In the rows, zero is written as 128.
A single turn carries every row of the set below to another of its rows. Some are shown first; where does it send the rows asked next?
Z_376: [121  91 176 131 107 120 124 102 147 151 126 127 140 164 124 146 126 140
 137 110 131 101]
Z_621: [109 109 145 171 112 122 131 103 144 133 108 142 132 142 135 135 149 141
 154 129 128 129]
Z_70: [116 100 163 152  91 124 129  89 143 140 118 160 146 170 109 146 143 128
 139 129 128 115]
Z_23: [137 114 148 117 138 129 109 116 103 133 111 129 147 147 139 152 123 126
 139 136  87 132]
Z_548: [161  93 165 133 107 115 131  84 155 115 120 132 142 164 144 151 141 143
 150 131 124 114]
Z_493: [147 118 149 109 130 131 105 119 122 126 138 132 149 158 117 158 132 127
 135 140  84 137]
Z_517: [153 107 150 110 122 138 112 117 112 134 144 140 152 155 107 156 137 125
 135 141  89 132]
Z_923: [137 107 162 153  99 116 132  92 149 127 119 153 138 155 124 147 161 132
 165 141 127 137]
Z_133: [128  88 150 145 120 136 146 111 155 125 109 117 129 138 131 140 139 162
 141 119 129 130]
Z_940: [162  95 167 129 109 119 141  87 153 115 115 128 142 154 134 150 150 141
 145 125 139 123]
Z_403: [128  82 151 147 119 131 137 114 157 128 118 118 126 141 140 140 139 166
 152 128 111 127]
Z_130: [136  99 155 123 143 113 109 111 104 121 105 129 149 138 150 159 147 130
 116 144  87 128]
Z_693: [108  81 157 153 101 132 124  99 147 141 133 151 140 146 114 140 177 134
 131 130 119 119]
Z_962: [119 120 150 146 114 100 132 126 113 137 119 139 140 141 116 146 123 118
 110 160 125 134]
Z_610: [125  79 168 115  93 135 132 113 153 132 132 121 134 140 126 141 174 134
 126 125 130 121]
Z_446: [134 111 140 124 123 126 105 115 122 120 145 137 157 160 112 156 137 128
  92 137  95 113]
Z_213: [142 107 156 135 138 102 119 117 104 116 104 129 146 133 150 160 145 132
 119 153  97 135]
Z_269: [122  95 158 128 147 111 106 121 120 126 124 130 148 145 126 164 146 141
  96 139  86 126]
Z_516: [138 101 127 151 140 130 123 107 112 148 147 139 146 130 110 135 139 126
 120 136 119 121]
Z_840: [122  92 145 132  88 135 139 102 150 107 103 123 138 151 145 136 145 140
 110 130 129 111]
Z_624: [133 112 152 118 130 118 103 116 128 119 137 135 154 166 112 164 131 133
 100 139  87 124]
Z_613: [114  98 140 162  98 124 124  88 144 116 114 148 142 147 144 135 172 129
 125 137 124 113]
Z_686: [148 122 138 142 124 103 119 110 122 125 146 135 147 133 127 143 156 110
 115 157 129 129]
Z_583: [126  77 172 118  92 124 120 112 155 132 139 122 134 147 138 144 174 134
 130 132 118 113]
Z_917: [120 104 147 141 145 109 110 129 120 123 131 125 145 134 128 157 149 143
  93 140  96 125]
Z_392: [125  95 173 125 102 127 135 100 143 144 116 128 141 160 119 145 130 134
 130 108 145 107]
Z_405: [113  89 148 136  87 128 128 106 149 114 106 124 136 157 155 137 137 142
 116 135 116 102]
Z_28: [150  89 132 141 115 131 136  91 102 129 122 156 154 147 115 144 132 122
 111 158 108 119]
Z_747: [142 112 156 124 129 125 122 117  95 139 106 136 147 147 129 156 116 127
 143 141  94 134]
Z_597: [139  87 154 138 115 118 141 121 111 138 125 148 139 132 106 151 147 129
 125 171 105 148]

Z_548 goes to Z_583
Z_133 goes to Z_392
And these:
Z_130 goes to Z_493
Z_923 goes to Z_693
Z_446 goes to Z_213
Z_686 goes to Z_597

A single turn carries every row of the set below to another of its rows. Some are shown first; where does it send the rows asked next?
Z_268: [139 104 128 138  98 132 137 126 144 120 125 130 140 115 102 118 134]
Z_217: [133 130 139 143 127 138 127 136 107  99 138 124 129 105 160  95 128]
Z_47: [125 131 151 138 137 135 143 129 116 106 116 130 122 114 167 114 137]
Z_919: [122 101 126 143 110 122 130 136 142 136 118 136 130 107 114 136 131]
Z_11: [126 116 122 152 109 130 120 123 124 115 134 144 138 116  98 125 142]
Z_305: [122 133 150 130 140 143 133 127 111 105 127 141 131 119 159 109 145]
Z_48: [134 109 151 142 116 124 121 102 134 112 147 128  96  86 133 138 155]
Z_456: [145 149 116 129 118 146 111 112 119 103 139  97 126 113 132 154 131]
Z_821: [129 120 139 138 119 128 121 122 141 126 123 139 115 123  91 129 138]
Z_536: [152 124 116 117 131 151  97 105 115 119 123 102 124 106 137 149 132]
Z_751: [133 115 135 123 141 132 127 121 125 101 136 136 123 113 161  90 135]
Z_195: [141 132 127 116 114 133 102 111 135 108 131  95 121 115 148 152 112]
Z_505: [147 120 116 108 119 146  96 119 111 110 134 101 127 109 142 146 126]
Z_558: [117 112 139 137 123 148 111 108 153 109 143 117 115  73 143 115 142]
Z_131: [135 121 136 134 101 133 140 131 137 121 133 133 135 114  96 130 125]
Z_618: [123 129 145 124 105 117 114 114 145 107 131  97 113  84 138 126 159]
Z_286: [153 121 115 115 121 146 113 108 138 121 135 101 127 119 151 155 146]
Z_94: [141 133 152 127 144 137 134 127 121 130 124 122 123 101 159  99 139]

Z_919 goes to Z_94
Z_268 goes to Z_47
And these:
Z_558 goes to Z_618
Z_821 goes to Z_751
Z_217 goes to Z_456
Z_305 goes to Z_505

